Each row is where one point has got to under a steady rotation. How many steps took it there?
The counts run from 0 to 204.
[105 142 145 131  84 142 121 113 131 106 162 133 120 111 111 142  96 130
 156 170 119 160 140 128  87 147  88 142 170 108 149 135 153  91 131 115
 186 169  78 130 116 175 115 133  78 106 144 165 163 136 104]	168
[122 120 146 166 109 132 124 120 155 107 131 133 124 129 113 143 118 111
 148 168 130 169 112 127  79 160 101 161 154  97 140 105 157  85 137 164
 189 164  83 146 119 150 120 132  91 140 153 176 155 139 116]	140
[130 119 152 149 110 143 127 122 146  91 160 146 110 119 121 159 123  97
 147 164 122 183 116 102  84 142  79 164 158  84 155 108 131 128 148 139
 188 158  95 123 119 175 137 120  85 129 121 176 143 139 127]	153
[103 140 137 151 104 118 122 121 147 110 144 146 131 121  76 162 110 121
 124 149 122 154 132 132  78 155 100 166 165  97 141 115 144  83 125 140
 174 167  63 156 101 153 115 144 101 136 134 156 174 151 129]	176
[129 126 150 148  92 120 140 141 127  96 151 158 111 147 125 163 118 105
 121 171 130 172 113  98 101 145  92 176 179  68 148 104 128 110 149 128
 193 144 109 116 111 158 117 119  92 117 117 171 132 134 132]	149
[119 127 135 161  91 136 131 155 161  95 127 133  92 135 115 149 124 102
 154 178 145 178 123 131  78 154 101 149 149 115 154 113 168  97 141 148
 176 176 112 125 124 133 108 127  72 146 124 181 137 127 133]	104
[122 121 163 158  88 128 128 109 159 105 152 136 129 100 115 121 108 113
 162 147 110 162 133 126  75 159 110 143 162 122 146 127 170  98 131 148
 191 170  73 131 111 146 108 139  91 141 131 179 156 131 120]	26
[128 127 126 180 116 137 127 121 165  88 148 131 115 143 119 156 139 119
 122 140 105 161 119 102  76 144 118 168 153  70 135 121 132 106 140 158
 191 147  81 153 102 158 122 156 120 142  99 173 159 121 119]	138
[123 117 145 160  86 124 131 123 142 102 137 141 116 132 119 133 107 122
 159 179 142 163 123 126  93 173 112 170 169  98 140 112 170  76 134 136
 180 167  98 124 128 139  95 120  83 125 143 184 142 125 103]	144
[118 133 141 176  77 138 129 133 132  92 162 148 102 146 127 175 134 108
 146 178 110 170 107 115 102 147  92 166 167 108 138 118 132 119 130 122
 206 142 113 122 115 152 109 149 124 112 115 178 127 119 126]	133
[119 131 109 161 118 147 118 121 160  84 157 125 111 142 126 145 125 136
 123 149 125 164 131 114  84 150 131 167 154  60 138 129 141  86 150 141
 166 157  71 149 109 161 111 132  95 132 100 174 170 122 100]	49
[128 134 149 164  93 124 139 139 144  91 157 153 114 144 130 160 124 101
 114 153 105 168 121  84  87 137  98 161 170  74 148 125 132 127 157 137
 197 136 108 121  99 164 116 145 110 118  93 166 130 122 136]	20
[128 140 145 149  83 129 124 141 144  81 167 136 113 141 139 145 127 125
 109 163 127 180 122 125 108 139 109 171 171  77 140  93 131  99 154 120
 188 153  84 129  99 144 100 137 107 128  89 172 133 109 132]	32
[100 149 144 118  92 131 124 133 132 109 142 141 120 115 106 158 104 113
 134 159 133 167 141 126  76 140  82 130 163 101 155 137 146 100 144 125
 183 164  89 134 108 177 121 131  68 112 139 154 161 152 131]	75
[113 143 128 160  88 134 134 135 158  97 149 133 116 129 132 140 119 108
 135 144  94 165 146  95  67 137 105 125 161  92 150 162 148 114 157 149
 188 146  94 137 102 178 120 159  96 122  91 166 145 118 128]	114
[123 135 111 174 106 142 127 154 167  86 133 139  88 148 119 168 142 104
 130 158 125 181 124 105  74 141 103 148 139  88 149 128 141 114 153 163
 171 157 101 140 108 152 126 147  90 149  90 176 148 128 130]	101
[108 136 152 146 103 112 137 126 127 115 140 172 126 126  79 171 104 101
 130 161 126 163 121 108  83 147  86 166 172  92 149 114 142 103 137 126
 182 162  96 130 107 164 127 127  85 126 139 162 153 155 133]	59
[112 143 130 150  96 145 117 113 147  86 175 123 118 127 141 143 115 132
 137 155  97 161 142 100  83 137 106 145 166  76 139 144 141 108 148 125
 187 144  76 137 104 183 121 146 100 105 105 172 161 117 100]	37
[111 130 134 145 110 135 114 138 147  99 140 143 116 131  88 177 130 117
 124 166 143 179 106 143  86 145  86 169 151  94 146  92 127  93 132 135
 177 168  77 150 102 156 126 132  91 142 132 165 159 146 132]	177
[115 132 119 147 102 134 122 111 147 108 147 130 119 127 111 133 110 137
 135 161 129 155 143 121  82 159 123 164 158  78 138 135 158  67 141 139
 171 162  73 147 118 159 107 126  82 125 129 168 170 135  91]	50
[134 121 131 155 111 151 131 119 158  81 170 145 103 120 131 157 118 110
 147 145  95 169 124  94  78 137 107 161 157  84 148 130 138 129 149 137
 178 158  86 125 112 176 132 136  98 138  95 180 156 123 111]	154
[126 134 135 151 114 132 133 140 141  91 153 166 110 132  98 182 120  96
 126 157 125 175 119 101  85 136  95 169 158  79 146 109 126 122 153 131
 175 156  97 130 102 168 136 128  90 138  98 164 151 145 137]	60
[112 148 138 175  84 121 131 137 166  94 150 137 122 140 129 139 132 127
 109 139 105 161 133 118  91 143 122 149 167  98 140 123 148  98 137 146
 191 157  83 144  97 134  90 169 120 146  85 174 144 104 140]	122
[131 119 159 152 100 128 126 132 152 102 146 144 120 120 121 154 120  89
 144 163 116 184 110 113  77 146  79 152 159 100 163 102 142 119 144 151
 197 159  91 129 109 162 139 129  86 136 131 172 139 136 138]	23
[110 142 137 160 101 108 143 113 135 109 154 172 132 121  83 163  98 117
 122 142 112 143 145  92  80 158 115 162 181  83 137 136 146  96 141 125
 175 156  87 129 106 171 109 139 103 121 121 156 162 142 119]	58
[112 141 143 139  84 122 123 138 149 104 145 154 112 114  94 148 106 122
 145 168 146 166 132 140  85 156 106 151 169 117 150 113 169  86 133 118
 165 188  90 112 115 138  93 121  69 140 123 177 154 136 129]	67
[121 140 135 158  93 127 138 145 121  86 163 167  96 149 105 187 117 117
 135 175 131 170 119 103 102 146  95 176 175  84 139 115 132 117 142 103
 178 153 119 108 118 157 107 125  98 115 105 175 141 127 122]	56
[111 138 160 149  82 113 117 143 146 105 133 122 131 137 127 138 125 112
 119 169 135 177 113 144  90 151  93 151 160  97 150  98 140  84 137 147
 205 160  89 156 103 135 106 148  90 135 134 164 142 133 142]	124
[122 129 161 155  83 117 144 142 128 105 143 157 122 138 121 155 112  92
 125 169 122 176 108 104  95 149  84 165 180  92 145 110 135 119 147 128
 204 142 117 117 106 154 115 132  94 115 129 167 121 133 143]	19
[125 122 136 177 111 126 130 109 163 109 135 133 132 130 108 132 123 113
 134 146 110 154 128 110  71 161 119 159 154  81 141 132 153  81 138 165
 186 151  66 152 108 163 117 146 108 143 136 170 163 135 106]	139
[130 121 164 151  89 135 119 128 156  91 151 138 111 113 130 143 118 108
 160 169 125 181 111 133  89 148  94 164 164 122 151  98 159 107 132 135
 188 181  92 121 117 139 113 131  92 148 124 188 144 118 125]	27
